Each path below is one point turned by a fixed rotation once a step. After each direction that follows a path, write how fast that rotation turns it, in degrees a step (0 if it stays still).
Each turn is a multiple of 5 degrees from 10 to 175, or 0.
Each row of a path follows its step; steps can be skipped.
Path 1:
step 0: [ -9.5 -11.7  -2.3  14.9  -1.8  22.2   8.9   7.2  13.5   3.9   7.3 -15.2
  -5.7  -5.3   5.3   3.6 -17.2 -10.1  19.9 -14.1 -22.1  16.1   3.4  15.9
  -5.3  -9.7   2.9  10.7  -0.1 -10.4  -3.7   0.0   0.2   6.3   8.8   9.6
   4.7   1.0   4.9  17.7   6.2 -22.3 -22.3   2.3  31.3   1.6 -12.7   3.3
   5.4  -7.4  -9.7   3.3  11.2  14.0]
step 1: [-10.2   3.1  -7.5   2.4   6.6  12.5   0.5   8.1  13.7 -11.5  13.1  -6.1
  16.1   3.9   7.6   1.8   1.4 -13.8   0.9 -14.5   2.5  16.1  12.2   2.7
   0.2   2.2   8.2  16.3   2.7  -9.5  -1.3  33.6 -18.9   4.7  -3.1  21.4
   3.3   7.0  -1.5  -0.3  -1.6  -6.5   7.7  -2.4   2.8   6.7  -6.3 -29.7
  -5.0  21.8 -14.2 -16.1  19.0  17.2]
step 2: [ -9.3   7.7  -4.8   9.1  22.1  26.6  -5.3  -6.1   8.0  11.3  -3.5  -8.8
  -9.8  -3.6  -9.3   3.5  -3.8   3.8  -9.9   2.2   5.2  -8.9  13.5   1.2
  17.3   2.8  -2.4  -2.8  30.7 -17.0   3.9   8.7 -19.3   1.2   3.1   4.6
  14.7  -7.4  -2.2  16.6  18.8   3.1   3.7 -16.6  10.7   5.7 -16.1  -9.5
 -17.8  14.9   6.7   2.5  22.6  -6.9]
step 3: [ -0.4   8.2   8.2  21.5  23.8  27.2   1.2   1.7  18.4  -2.2  11.9 -16.7
  -8.9  -9.2   2.0 -20.9  13.2  -4.5  -9.6 -10.4 -12.6   2.0 -15.1  -8.6
  -5.3 -25.8   6.8   6.1   5.2  -6.8   7.5   2.5  -7.4  -6.0  12.6   8.7
  -1.9   9.8   1.0  -9.7   9.6  -6.8  -5.8  -2.8   7.5   0.6 -29.2   5.2
   3.8 -10.1  -4.6  16.7  11.6   4.2]
step 4: [  7.9   8.9   3.1  -7.4   9.9   1.2  -2.5  11.0   3.1  15.0  15.1 -16.9
  12.1  -7.9  17.0   4.9   2.3  -4.6  15.3 -20.7  -5.4   3.8  -3.9   0.7
   9.6  -9.7   7.4  -1.8  -1.4 -18.4 -10.4  11.7 -24.3  23.6  21.2   8.3
  11.4  18.2 -14.0  10.4   0.2  10.9  10.8   4.8  12.0  19.3 -16.6  -7.0
   4.8  -3.8  -8.9   4.6  -2.0  18.1]
step 5: [  0.0   1.3   3.1  -0.2  15.1  15.5  -7.7  -5.7   5.1  20.5   9.3  -5.4
  20.3  -1.9  -5.4   2.0  22.4 -28.5  19.5  -2.7  -4.0 -16.7  16.3   7.4
  -6.6   4.4  -4.2   6.6   3.4  -4.5  -5.5  14.3 -10.9  24.7   3.4   2.5
  13.0 -13.2   1.2   3.2  -1.5 -17.4   3.5 -13.4  18.9   1.6  -8.6  -6.5
 -11.9   1.3  -4.7   6.6  22.1 -16.2]
step 6: [ 15.3  13.7  16.7   9.0  22.3  19.5  -5.1   0.1 -11.9  -6.9  12.7  -9.3
 -18.2   0.0   3.9  -4.3  -6.2 -13.8   6.2  -8.6  12.7   0.0  -7.3  11.6
  -1.7 -14.4   4.6  14.3  11.5   3.7 -10.4  22.0  -3.7   0.5  -5.9   5.6
  -3.3  -7.4  -0.2  -5.4  -0.1 -13.2  -9.0 -29.2  12.6  11.2 -19.2  11.0
 -19.8  -0.7   3.7 -10.3  11.4  12.9]
step 8: [ 12.0  -3.2  -1.5  20.6  12.3   4.2   4.1  -2.7   2.9   4.5  -9.7 -10.5
  17.1  15.0  12.4  -8.6   0.5  -3.5   5.8   6.6  -7.4 -31.9   6.3   7.0
  -3.4 -18.0   6.2   8.9  -0.8 -15.0   1.7   4.4  -1.4  24.2  22.4   2.4
   7.0 -10.9  -3.5   2.0  22.9   6.4  18.9   3.8  12.3   1.5  -9.1   2.5
  -6.4 -12.4  -2.3  -7.2  26.6  11.1]
step 9: [ 14.0   8.0  -9.0  16.9   8.5   5.8  -4.3  -1.1   7.0  -1.8   7.7  -7.8
 -12.5  -1.9   8.5  18.1  11.7 -23.7  16.7 -14.2   3.5 -21.3   5.1  -3.7
   9.2 -14.2  14.0   4.9 -11.5  -5.8   0.6   8.4  17.5  13.0  -1.6  -4.6
   9.6  -7.8  -2.1 -19.2  -8.4   7.0  -3.6  -5.3  -3.8  12.0 -33.6   0.5
 -16.0  15.1 -11.9   5.8   7.4  10.0]
step 10: [ 26.9  13.3  -8.3   2.4  25.9  -4.6   0.3 -12.0 -29.7   7.8   8.7 -22.1
  -5.1  -0.1 -20.2  -0.1  -8.2 -16.8   4.3   3.0   7.0  -6.5   3.8  -6.3
  -2.5  13.7   4.7  13.5  -6.3 -11.1  -7.6  18.8 -14.6  12.3  -1.5  11.9
  -2.3  -4.7   7.4   3.9   2.2  15.3 -16.0   6.2   4.4   8.4 -20.4  -1.1
   8.1   2.9  -0.6  14.1   8.5   0.8]
step 11: [ 13.3   6.9   7.9   8.2   9.2  -1.4  -1.2 -18.0  25.1  12.1  -9.0  -4.6
 -11.3  20.1   6.4  -3.4 -12.8 -24.7  13.4  -1.6   7.0   4.4 -10.2   8.0
  -7.7   4.2  -3.3   2.0 -14.9 -15.2  -9.3   2.3  -6.1  11.0   8.0  11.4
   4.2 -10.0  14.6   1.7  20.6   5.5 -19.5   1.1  23.8 -10.1  -3.4  13.6
  -5.5 -14.8  -8.3  -0.8  22.4   8.4]
Speeds:
[ 2.6  2.4 -1.5 -2.0  0.8 -1.7 10.3  5.5 -2.8 -3.2 -2.3 -5.7  0.8 -0.9
  3.1  0.8  0.3 -5.2  2.9  1.6  4.1 -2.5  2.1  4.0 -0.3  1.0 -0.1 -4.4
 -3.8  2.7  3.4 -0.3  1.3  1.8 -2.2  0.7 -3.4 -3.8  1.1  2.0 -0.9  3.8
  3.3 -3.8 -7.0 -1.0 -0.3  7.0 -3.2 -5.9 -0.8  2.9  3.7 -0.2] | 25
[ 0.6  1.8  0.6  3.0 -2.5  3.4 -0.6 -2.0  6.8  4.3 -1.2 -1.9 -7.0 -4.5
 -0.7  7.0 -1.2 -2.8  2.8  2.7 -2.5  1.5 -0.2  2.1  3.7  7.3  5.2 -6.0
  3.6 -1.4 -0.9 -7.4  1.3  4.6 -0.5 -3.3  2.0 -2.0  1.3  3.8 -0.9 -3.3
  1.0 -0.6 -2.4  1.8  0.4  0.0 -2.0  1.8 -4.1  1.7 -6.3  1.1] | 155
[  3.1  -4.7   0.8  -1.5   4.5  -1.5   4.2  -3.0  -1.6  -3.6   3.7   1.8
   5.4  -1.7   1.1  -1.3  -0.1  -3.1   2.1  -2.0  -0.7   4.1   0.1  -5.8
   3.6  -2.5   1.4  -0.2   1.9  -1.0  -4.7   0.5  -4.5  -2.3 -10.2  -3.8
   3.4  -2.9  -0.4   3.4   2.7   2.9   0.9   2.7  -5.1  -1.6  -2.3  -4.7
  -0.6  -1.7  -2.0  -0.1  -7.0   5.6] | 125
[  1.3  -4.0  -2.2   5.1  -1.1   5.4   0.5  -0.6  -2.0 -10.0   0.2  -0.6
  -0.9  -2.6  -0.7   5.0  -0.3   7.0   0.6   0.2  -3.5  -2.2   7.7   3.9
  -2.9   1.6   0.7  -1.3  -0.9  -1.1  -1.4  -2.5   0.1  -5.4   3.8   3.5
   3.1  -4.6   3.8  -2.3   1.6   1.9   3.1  -2.7  -2.6  -0.3  -1.1  -3.9
   2.5   0.3   0.8  -7.0   1.9   4.2] | 55
[-5.3 -5.0  0.3 -3.1  1.8  7.4 -1.0  9.3  2.6  4.5  4.5 -2.0  0.7 -7.2
  0.9  1.7  3.0  4.8 -2.9 -4.9  4.8  2.0 -2.1  0.8  2.7 -1.8  2.2  1.5
  2.0 -0.6 -1.0  0.3 -3.0 -0.3 -1.2  4.8 -0.1 -0.1 -2.3  5.8  0.4 -5.0
  2.0 -1.6 -3.7 -5.2  0.3  0.0  2.7 -2.0 -0.8 -1.1  3.3 -3.1] | 20
